Each path below is one point turned by a fixed rotation once a step. After each direction that follows a path, write how fast that rotation turns it, in deg/step (0 if it stays still).
Each turn is a multiple of 5 degrees from 10 to 175, or 0.
Each row of a path follows its step; steps can be skipped.

step 0: [  4  -4  -3 -10   5   3   3   9  -1  12   2  -6  10  12  -4  -3   0   4
  -3   4   2  13   1   1   5 -14  -1   3   2   0  -3   6  -5   2   7  -7
   2  -4   2  -5   1   4  -2   6  -3   0   7  -1   8  -2 -16   1 -10  -3
   7  -8  -4   4]
step 2: [-10   2  -1   3  -8   1 -11   8   2   6  -5  -6  -3  -3   1  -2  -2  -1
   7  -5   7  -5  -6  -2   3   5  -7   9  -1   1   1   4   5   9   4  -1
   0   1   5  -2   3 -10  -5   5  -5  -3  -5 -14  14   4 -11  -2 -16   0
   5  -2  -8  -2]
step 3: [  7   0   6  -7   0   6 -10  -2  -1   3   7   0  -7   4  13  -1   3  -5
   0 -12   9   5  -7  -8   2  -8   1   1   2  14   1  -3   0   0  -3 -13
   5   7   7   8   5   2  -3   1   6  -1  -2  -5  -5   6  -3  -7 -16  -3
   5   1  -4  -4]
step 4: [ -8 -10  -2  -6   9  -4   0   3  10  17   0  -1   4  -3   7   1   2  -9
   1  -1  15  -4   0  -5  -8  -5   1   4  -9   7  -1   3   1  -2   0  -4
   8   5  -2  -2  -8   0  -3   4  -7   5   1  -2  -6   2   7   1 -12   9
  -3   9  -8   1]
step 5: [-12   2  -3  -3   5   9  -2   7   1   5   2   1 -10   5   4  -4   4  -2
   2  -6   1 -10   2   4  -1  -5  -2   3   5   1   5  -3 -15  -3   0 -14
   2  -3  -2  -9  -6   4  -5  -8   6   7  14  -7   6   2  -1  -3  -4   8
   3   6  -7   7]
step 6: [  5   2 -10  -1   1   2  -8   2   0   6  -6  -3   3  10   0  12  -1  -4
   4 -16  -7  -4  -2  -4  -1  -9  -9  -2  -3   5   3   3   0   1   0  -9
  -1  -8  -3  -8  -5  -3  -2   0  -1  11  -3   8  -3  -2  -8   6  -1   3
   9  13 -10  -5]
step 7: [ -2   6   1   4   3  -6  -2   7   9   1  13  -5  -3  -8   3  -2  -3  -9
   7  -8  -1  -2  -1  11  -2  -8  -6   2  -2  -7   1   7  -4   3   3  -2
  11   4   1  -2   4  -6  -5   8  -1  11   2  -1  -6   3 -14   3   0  -2
   6  15   8   1]
step 8: [-13  -1   3 -11   1  -5  -3  -4  -6  -2  -9  -7   2  -3  -2   4  -2  -2
  12  -3   0  10  -2  10  -9  -3  -3   3  -1  11  -3   2 -15   0  -2   0
   2   1  -5   1   0   4   6  -4   4   0   0  -6  -1   6 -12  -1  -8  -8
  10  11   2 -10]
step 10: [ -3  -4  -2  -4  -4  -9 -11   1  -6  11   1   2  -2   1   3   1  11  -2
   6  -1  10   7  -8  11  -2  -1  -3   1  -3  -2  -6   4  -1  -2  -4  -4
   4   5   4  -8  -6  -3  -3  -7   4  11   8   4   7   1  -3  17  -5   2
   7 -12   6   4]
Speeds:
[ 3 -2  1  0  1 -1  0  1 -2  2  3  2  1 -1 -3  0  1 -2  1  3  1  3 -2 -2
  1  4 -5 -1  0  1  0  0  1  2  0  0 -1  0  1  1  2  0  0 -1  1 -1  1  1
  4  3  0 -1 -2  0 -2 -2 -2  1]
35
